Turns, then the turns between two rows, first turn first; the first pair answered
L:
-4,13,-18,-6,4,-17,18,12,14,1,-2,5,20,17,-11,-6,1,-16,7,1,-26,4,25,4,18,-9,-9,-2,-13,3,-11,14,4,24,-3,10 => -8,7,-8,-12,17,-7,20,11,7,16,-4,22,15,12,3,0,7,-9,-4,6,4,7,27,-12,4,-21,-7,-18,-13,8,-2,-6,-6,18,6,5
6,-17,11,13,42,34,3,-3,2,1,19,-5,-33,0,-8,-7,61,-5,-1,7,13,-17,-37,12,-4,21,-4,-2,18,10,27,3,-7,-17,24,-13 => 10,-18,2,24,17,17,7,6,10,-18,19,-27,-8,9,-20,-23,45,-15,2,14,-34,-27,-41,30,21,22,-5,11,7,-6,13,30,7,-3,3,-9
-3,4,8,-13,5,-13,5,13,17,7,6,-8,12,-21,5,-12,0,8,1,23,23,4,23,-13,1,-26,2,-2,-22,17,-5,-17,-21,-8,-9,22 => -5,-4,6,-12,19,5,4,7,11,3,6,-10,-6,-28,-1,-7,18,11,3,13,31,5,4,-16,-4,-8,4,9,0,24,0,-21,-26,-22,3,14
16,-5,24,18,-10,3,-5,1,-11,2,2,-21,-18,-28,-7,5,9,0,-11,-25,33,6,-23,13,-20,17,6,3,25,0,-18,-5,-4,15,18,-4 => 20,-3,18,28,-22,-8,-3,11,-6,-9,2,-36,-10,-16,-6,-4,4,-10,-12,-18,5,-1,-27,19,-6,20,2,11,16,-14,-21,8,7,18,3,-1
M:
11,-3,-2,-3,-1,7,-4,-1,9,-10,7,2,-3,1,-2,-9,0,-5,-17,3,-8,0,1,-11,0,-19,-4,-7,-10,3,-2,9,-6,8,0,-2 => 2,-1,-3,3,5,14,-1,-3,3,-5,11,5,-11,-4,0,-5,6,4,-10,-7,-1,1,-3,-7,-5,-15,-4,1,-2,7,1,3,-13,-6,3,-2
30,30,-8,27,14,-23,15,18,17,-32,-2,4,28,-2,-15,0,-1,1,-22,26,-26,-6,31,20,-4,12,36,-9,-14,-32,14,-53,-24,44,6,11 => 6,13,-15,17,54,12,9,-2,7,-15,4,11,-18,-19,-9,16,31,5,4,2,0,0,4,15,-10,28,25,9,18,-5,35,-68,-51,3,26,6
19,1,26,27,12,4,-8,-26,-12,2,5,-11,-34,-17,-34,0,0,8,26,-25,2,-7,-40,36,3,22,4,28,29,1,-10,-7,-11,-1,3,9 => 39,25,36,18,-21,-23,5,-19,-10,-5,-8,5,6,-7,-31,-2,-30,13,-5,8,10,2,-6,24,-9,-1,17,-11,-10,-18,-13,-6,1,50,-8,22
D:
-30,10,5,-31,-1,20,-7,4,-22,28,23,30,-6,-23,7,17,-40,-31,-32,14,23,14,14,-34,-26,-24,13,-17,-18,17,-14,-43,8,-15,0,26 => -39,14,-7,-39,-5,15,-8,5,-18,23,16,27,7,-12,6,3,-48,-30,-23,26,-9,6,29,-38,-3,-31,17,-17,-36,18,-10,-27,13,-15,-8,37
-26,2,-20,24,15,36,-24,-7,-15,11,-2,-6,-16,-28,-9,4,19,9,18,-19,27,-12,2,-9,1,23,-13,6,6,12,19,4,-32,-12,11,-3 => -35,6,-30,12,20,38,-21,-9,-14,14,-1,4,-6,-10,-4,5,17,9,33,-14,20,-10,16,-17,14,14,-10,0,-9,19,33,7,-37,-16,5,-2
-19,20,-12,-1,-17,-4,-7,-2,-12,7,-1,0,19,55,-23,-8,-4,3,29,-16,-14,-27,5,-10,21,-26,0,-9,-8,-24,31,39,4,-12,-29,-20 => -2,10,-6,13,-24,-2,-5,-2,-8,0,-2,-18,10,48,-33,-15,-5,-5,22,-29,-13,-25,-15,4,17,-9,-2,9,6,-33,11,40,14,-13,-28,-23
Now pairs of rows:
Each pair is 2 to 3 turns apart.
4,-14,-2,18,26,-7,-18,-35,-9,6,0,-2,-1,-3,4,5,2,-5,3,-5,14,13,-12,-6,-20,19,-7,28,16,-19,6,-4,-3,-6,18,7 => -7,-5,-14,-4,30,-8,-16,-33,-13,11,-5,18,10,8,15,4,4,2,20,9,5,11,15,-17,-2,-3,2,16,0,-8,25,-6,-7,-3,14,12
D, D
-18,-11,-7,-15,20,30,-3,3,9,4,-6,-23,-16,17,-12,-14,10,13,35,-13,-22,-6,-11,21,42,-3,-28,26,0,5,10,29,0,-20,-14,8 => -3,8,12,-37,18,23,0,-1,-4,22,-17,20,7,5,7,8,-2,29,8,13,32,18,23,-7,2,-33,-13,-22,-28,7,19,-12,-6,17,6,13
M, L
2,5,-9,-19,-11,19,8,19,19,-12,0,18,8,23,9,5,-13,6,19,-43,-44,-17,45,-16,-2,-12,28,-2,-23,12,33,5,0,6,-15,-31 => 29,-11,9,12,-14,19,7,17,21,-12,8,-4,-18,0,-14,14,-7,-2,-7,-69,-15,-18,7,6,-39,22,26,20,14,-10,-4,4,-4,10,4,-30
D, D, D
9,-10,9,1,11,8,-4,-11,-15,19,0,5,-5,-18,5,15,6,-1,-8,-9,34,13,-3,-6,-24,4,-6,-8,-1,6,1,-19,-15,4,18,-6 => -20,-6,-20,-11,21,5,-7,-7,-3,8,0,-4,-2,2,5,1,7,-6,27,-4,-26,-1,3,-2,17,-1,-13,9,-8,12,12,9,-6,-22,-1,0
D, D, M
21,14,11,-9,-21,-27,17,-3,9,-15,3,1,22,9,6,-9,-29,8,-26,27,-1,18,40,-6,7,-16,9,-26,-26,1,13,1,-3,32,-13,16 => 36,3,17,10,-33,-30,24,-1,11,-30,6,-21,11,-1,-15,-11,-25,2,-43,11,9,12,11,16,-8,3,4,-7,-10,-14,-15,9,-2,34,-13,7
D, D
-22,2,-36,0,16,-4,-12,-10,25,-32,23,4,-8,14,-12,-19,26,-17,39,11,-42,-32,-22,-2,41,5,-18,34,-12,25,-12,32,10,-28,-24,-1 => -11,-12,-13,18,26,9,-14,-15,15,-25,33,0,-42,-17,-23,-6,40,-25,16,-10,7,-27,-46,3,6,31,-23,40,25,32,-27,10,0,-26,-1,-13
D, D
26,-37,8,21,5,-32,24,-35,19,-14,14,-2,29,15,-2,27,-34,1,-38,-40,33,28,29,-23,-59,2,-6,-30,18,-10,-18,10,14,24,7,38 => 12,-53,-15,31,14,-34,17,-28,26,-28,16,-35,14,18,-16,16,-19,-10,-14,-59,-13,13,3,-6,-25,27,-22,14,41,-10,-25,42,18,-11,-11,32
M, L
3,-14,3,-1,0,14,-1,2,-11,-1,-9,-13,-22,-11,-2,8,6,-1,4,-7,9,4,-12,8,-20,20,3,19,0,-7,11,-4,-12,-2,2,-16 => -8,-4,-11,-19,-3,12,-8,3,-6,2,-19,-1,-8,4,13,4,0,5,17,4,-18,4,13,3,3,2,11,10,-22,6,29,2,-2,-5,-10,-11
D, D, D
7,-29,2,-30,8,21,11,8,-25,17,-8,17,-2,-9,-15,-9,-8,-9,24,34,19,13,16,-31,-18,-25,-20,-19,5,-1,11,-17,-34,0,10,0 => 30,-38,12,7,-22,2,11,22,-19,-7,0,-27,1,-7,-39,-18,-22,-28,-2,18,-3,2,-12,-7,-16,1,-26,6,17,-23,-27,5,-16,7,-5,-2
L, M, D
22,12,16,65,-60,-23,0,9,21,-26,-20,20,8,2,-7,-18,-49,-26,-32,1,28,-31,19,36,-36,31,35,35,-39,-25,-18,1,31,35,-6,-2 => 0,15,12,26,-14,16,-2,-16,2,12,-33,74,-15,-10,26,6,-25,1,-4,5,81,-8,39,2,-56,12,38,6,-37,16,29,-49,-5,12,36,-6
L, L, D
